The rows below come in pairs that one turn or mirror swaps. Which row does each named row swap with?
The rows were stretched afterwards, more along some directions than others.
z_698: [ 13.2  -1.3  -8.4 -23.9  23.2   4.7  -4.7  -9.0   2.9 -10.5  18.4  11.4
  -1.5  -6.3 -18.2 -10.4  17.7  15.6 -17.7 -12.8  -7.6]
z_586: [ 11.4 -22.2  -9.8   2.3 -31.7  18.9   0.8  15.7   8.3 -18.1  -1.4   5.8
  -7.6   0.8 -30.0  -8.4   7.2  19.9  -9.6 -18.8 -22.8]
z_683: [-20.1  -3.3  -7.1  -2.3 -20.5  -8.1 -11.3   7.7   6.9  29.8   6.2  20.0
  25.4  -5.4  -7.0  -9.7  18.4  21.2   2.0   5.5 -21.1]
z_881: [ 24.0   4.3  -2.4  -2.6   5.0  -7.8 -17.9   0.3  -5.4 -25.6 -18.3  -9.0
 -14.3   8.2   3.9  -2.7   8.2  10.6  12.8 -13.1   0.4]
z_534: [ 27.7   8.6  -6.8  -1.7  -5.2   0.1   6.9  21.9  13.1   2.5 -10.3  -0.6
  -6.0  28.4  -3.0   0.1   4.6  -5.7  -5.0 -13.8  -5.0]
z_741: [ 17.6  -6.6  -6.8 -25.3  24.6   8.4  -0.5  -4.2   2.9  -7.5  15.6  16.5
   2.0  -5.2 -18.7  -7.7  20.8  19.2 -14.2 -11.4 -10.1]
z_106: [  5.4  -4.5  -3.4  10.8 -21.9  16.3   2.6 -17.4 -10.6 -20.0  -4.9 -19.6
  -5.9  17.6 -17.1  -2.5  -2.8 -16.2  -9.7 -11.0  15.2]
z_167: [ 19.9  -1.0  -5.5 -24.6  17.6   6.3  -6.9  -8.3   3.4 -10.3  20.5   9.6
   2.8  -5.3 -17.1 -11.5  17.2  16.6 -10.2 -17.5  -6.4]
z_681: [ 27.8   4.3  -3.4   2.6  -9.1  -1.8   9.4  21.1  13.2   1.5  -5.5  -3.1
  -3.4  25.5  -0.3   0.3   8.0  -9.4  -4.2 -12.6  -1.8]
z_409: [ 18.4  -5.4  -5.8 -24.8  18.5  10.6  -5.9  -9.3   7.0 -17.9  19.9  11.8
  -1.7  -1.1 -22.9  -7.8  18.3  14.1 -16.7 -18.2  -2.4]
z_121: [ 27.3   9.6  -1.0  -0.8  -6.4 -14.4 -19.3  -1.1  -7.8 -19.7 -15.5 -11.1
 -11.4  11.4   6.4  -1.4   4.7   9.2  17.0 -14.5  -3.4]
z_729: [ 28.2   5.3  -5.5  -0.1 -11.8   1.3   9.3  24.2  15.3   1.6  -6.2  -5.1
  -3.4  26.5  -5.5  -3.4   7.8  -5.2  -7.6 -16.7  -4.0]
z_673: [-22.6  -1.3 -15.4   1.3 -19.5  -9.8 -16.2   2.7   3.3  22.7  11.4  20.3
  24.4 -10.1  -5.5  -8.3  15.3  21.5   2.1  -1.5 -21.0]
z_603: [ 18.6  -0.3  -9.9 -24.4  25.4   7.2  -1.6  -0.9   6.6 -12.0  19.7  11.9
  -0.1 -10.4 -20.5 -10.9  18.9  15.3 -18.0 -17.5  -8.0]
z_490: [-19.6  -3.6  -7.3  -3.1 -16.4  -3.5 -14.5   3.3   5.8  27.0   4.9  25.3
  22.7  -2.5 -10.8  -9.7  21.6  23.3   4.3   9.8 -22.3]
z_141: [-18.6   4.6 -11.8   2.9 -22.9 -10.9 -16.0   3.9   6.3  24.6   6.9  23.4
  20.8  -5.1  -6.5 -11.1  18.4  15.9   2.5   3.0 -18.3]
z_831: [ 12.4 -27.3  -5.0   0.3 -32.5  21.9   0.8  14.6  11.2 -20.3   2.5  13.5
  -6.9   5.4 -29.8  -8.7  10.8  15.5 -10.4 -15.8 -19.0]
z_757: [ 13.9 -20.7  -6.9   2.0 -31.8  20.8   0.4  19.6  12.7 -17.7   2.2  10.1
 -11.5   5.9 -27.2  -8.3   8.2  14.9 -11.3 -19.0 -20.8]
z_143: [-19.2   3.5  -8.3  -0.4 -15.9  -9.0 -17.2  -1.0   7.6  23.4   6.6  19.4
  26.1  -7.2  -8.8  -9.3  21.7  16.6   0.7   6.5 -20.3]
z_207: [ 32.9  15.2  -0.9  -6.0  -3.2  -8.5 -18.6  -1.7  -5.8 -26.0 -18.0  -4.9
  -8.7   9.3   3.5  -1.3   1.6   7.4  22.9 -15.7   0.8]
z_822: [ 34.4  12.8  -4.1  -4.8  -0.3 -10.6 -14.1   7.4  -1.9 -23.0 -17.5 -11.6
 -14.7   9.8   1.8  -1.6  -0.6   9.6  13.4 -17.7  -4.5]
z_87: [-20.6   3.3 -12.6  -2.2 -17.6  -6.6 -15.6   7.8   9.3  25.9   7.3  22.0
  20.2  -8.8  -9.8 -11.1  18.5  19.7   0.0   6.1 -22.7]
z_510: [  1.8  -9.0  -3.2   5.7 -12.1  18.5   7.6 -14.0 -11.8 -13.3 -14.6  -9.1
  -6.9  10.6 -15.2  -4.2  -2.0 -12.7  -7.9  -5.6   8.1]
z_216: [ 24.1   7.1  -4.5   0.0  -5.5   0.6   8.9  20.5  13.0  -0.6  -3.9  -7.2
  -9.3  27.9  -3.5   1.9   4.2  -6.8  -5.3 -13.5   2.4]
z_350: [ 28.4  10.1  -5.4  -3.4   5.6  -9.0 -18.5   1.1  -8.8 -21.2 -15.4 -18.5
 -15.3   6.5   5.8  -3.0   1.8   6.9  14.7 -20.6  -0.5]
z_237: [ 12.8 -10.5  -4.3   3.3 -11.5  16.4   7.7 -18.9 -13.4 -15.7  -8.2  -6.6
  -8.7   8.9 -12.3  -4.6  -2.9 -17.9  -2.1  -3.0  14.1]
z_665: [ 26.2  10.9  -4.8  -2.2   4.0 -11.8 -21.2   0.6  -6.3 -24.6 -16.6 -15.5
 -15.7   7.0   1.5  -0.3   3.6   9.5  12.2 -14.8  -0.5]
z_608: [ 27.7  12.9  -2.1   4.7  -5.4  -7.3 -23.3  -3.5  -4.6 -28.9 -15.8 -15.8
 -12.8  11.4  -0.1   0.7   1.3  10.4  10.3 -18.8   2.8]
z_23: [-14.7   1.4  -9.0  -2.0 -13.0  -3.1 -16.7   2.7   9.2  26.0   3.2  22.4
  23.7  -5.9 -11.0 -11.3  19.7  22.0   1.1   4.2 -21.9]
z_851: [  3.9 -10.8   0.9   7.5 -19.1  16.9   7.0 -12.9 -11.3 -12.6  -7.1 -14.2
  -1.5   4.7 -10.4  -3.7  -4.3  -8.7  -1.7  -5.1   9.3]
z_814: [  6.9  -8.5   0.1  13.9 -23.7  17.0   3.1 -11.6 -11.2 -19.2  -0.9 -10.7
  -5.3  15.0 -18.0   0.8  -4.5 -16.4  -4.2  -8.9  15.1]
z_882: [ 12.8  -5.0  -8.6 -22.4  18.4   6.7  -6.2  -3.9   3.2 -12.1  21.4  19.0
   2.0  -3.4 -14.6  -7.7  20.8  16.5 -13.3 -16.5  -9.6]
z_632: [  9.4   0.3  -8.8 -19.4  16.8   6.0  -4.4  -4.2   1.9 -11.9  22.4  14.6
   2.3  -7.2 -16.5  -5.4   9.9  18.3 -12.6 -22.2  -5.9]
z_968: [ 13.8  -3.4  -9.8 -25.8  20.0   8.4  -2.8  -3.0   6.9  -8.6  19.8  14.6
   2.3  -4.9 -16.3  -8.7  20.7  17.0 -14.9 -14.5 -10.4]
z_154: [-26.7  -1.8 -10.0   4.3 -15.8 -11.3 -16.7   7.9   2.3  26.5  10.8  26.8
  25.0  -9.7  -4.4  -9.6  25.0  23.6  -1.2   5.0 -22.0]
z_282: [-13.6   5.5  -9.6  -1.3 -18.2  -6.7 -15.5  -0.6   6.2  26.6   7.8  17.8
  26.7  -6.7  -4.1  -8.5  17.1  16.1   4.8   5.0 -20.5]
z_903: [ 23.9   3.3  -3.4  -1.9   1.7  -6.3 -18.4  13.7 -11.5 -22.1 -11.6  -5.3
 -11.8   7.9  -2.3  -2.1   2.3  16.8  12.5 -19.2  -8.9]
z_827: [ 13.8 -22.4  -5.7  -0.6 -34.0  19.5   1.5  16.0   8.1 -18.1  -0.5   9.5
 -11.1   7.5 -28.8 -10.4   6.1  16.1  -9.3 -19.2 -21.1]
z_938: [ 18.4   1.1  -8.2 -22.0  16.7   6.3  -0.9  -4.4   3.7 -17.1  21.6  15.6
  -0.7  -6.7 -19.2  -9.7  16.9  13.6 -16.1 -21.7  -5.1]
z_66: [  8.3 -12.1   3.8   8.7 -19.9  16.1  10.0 -19.3 -12.5 -15.3  -3.8 -12.5
  -3.1  13.2 -15.5  -3.8  -1.0 -16.7  -6.0  -5.2  13.3]
z_122: [  9.6 -10.7  -1.2   5.4 -15.3  17.9  10.7 -13.9  -7.3 -16.4  -8.3 -11.5
  -5.9  10.0 -17.3  -2.6  -2.2 -17.5 -10.6  -1.3  11.5]
z_863: [ -0.1 -23.4   2.9   9.1 -18.3  17.5   9.4  -2.6 -13.7  -6.7  -2.4  -2.2
  -3.5   7.8 -14.4  -0.9  -2.0  -8.3 -10.6   0.5   9.1]
z_621: [  2.3  -9.7  -1.6   8.0 -15.7  18.0   7.9 -15.4 -11.4 -16.9  -6.0 -14.3
  -5.6   8.8 -18.4  -2.6  -3.7 -12.9  -8.5  -3.0  11.9]
z_411: [ 31.8   9.1  -4.7  -0.9  -8.3  -8.8 -16.8   2.7  -8.7 -27.0 -14.1 -12.5
 -13.6  11.8  -0.1   0.0  -2.2  11.7  11.9 -18.8  -0.1]
z_807: [-17.0  -1.1  -7.1  -0.2 -18.8  -3.6 -15.1   1.3   5.5  26.2   2.8  26.3
  26.0  -2.6  -9.7 -10.9  17.8  20.9   0.4   3.8 -20.2]
z_356: [ 13.3  -6.4 -10.4 -21.3  24.1   8.3  -1.8   0.0   2.1 -10.5  20.9  14.0
  -2.3 -10.2 -18.2  -8.2  16.3  19.0 -15.0 -17.5 -13.3]
z_68: [  5.3 -14.3  -2.9   8.1 -21.7  17.6  10.2  -9.6  -6.6 -14.8  -2.5 -10.2
  -6.9   9.2 -17.7  -3.2  -1.7 -17.7  -7.6  -5.0   8.6]
z_739: [-16.8   7.2 -14.2   1.7 -17.6  -6.6 -16.5   1.1   8.1  24.1   1.2  19.9
  24.7  -3.1  -7.0  -6.9  15.2  18.9   3.1   6.5 -23.4]
z_381: [  5.5  -5.7  -5.6 -20.4  18.8   7.9  -3.0  -2.2  -2.0  -8.4  20.7  18.5
   0.6  -6.4 -22.3 -12.1  18.5  21.4 -20.7 -18.8  -7.6]
z_575: [ 28.8  11.6  -4.5  -3.1   0.3  -9.6 -21.1   2.9  -3.0 -25.4 -17.5 -11.4
 -16.2  10.9  -0.8  -2.7   3.9   7.7  13.8 -14.5  -3.3]

z_237 pairs with z_207
z_822 pairs with z_68
z_66 pairs with z_121
z_534 pairs with z_831
z_23 pairs with z_968
z_409 pairs with z_739
z_814 pairs with z_411
z_681 pairs with z_827
z_863 pairs with z_903
z_87 pairs with z_603

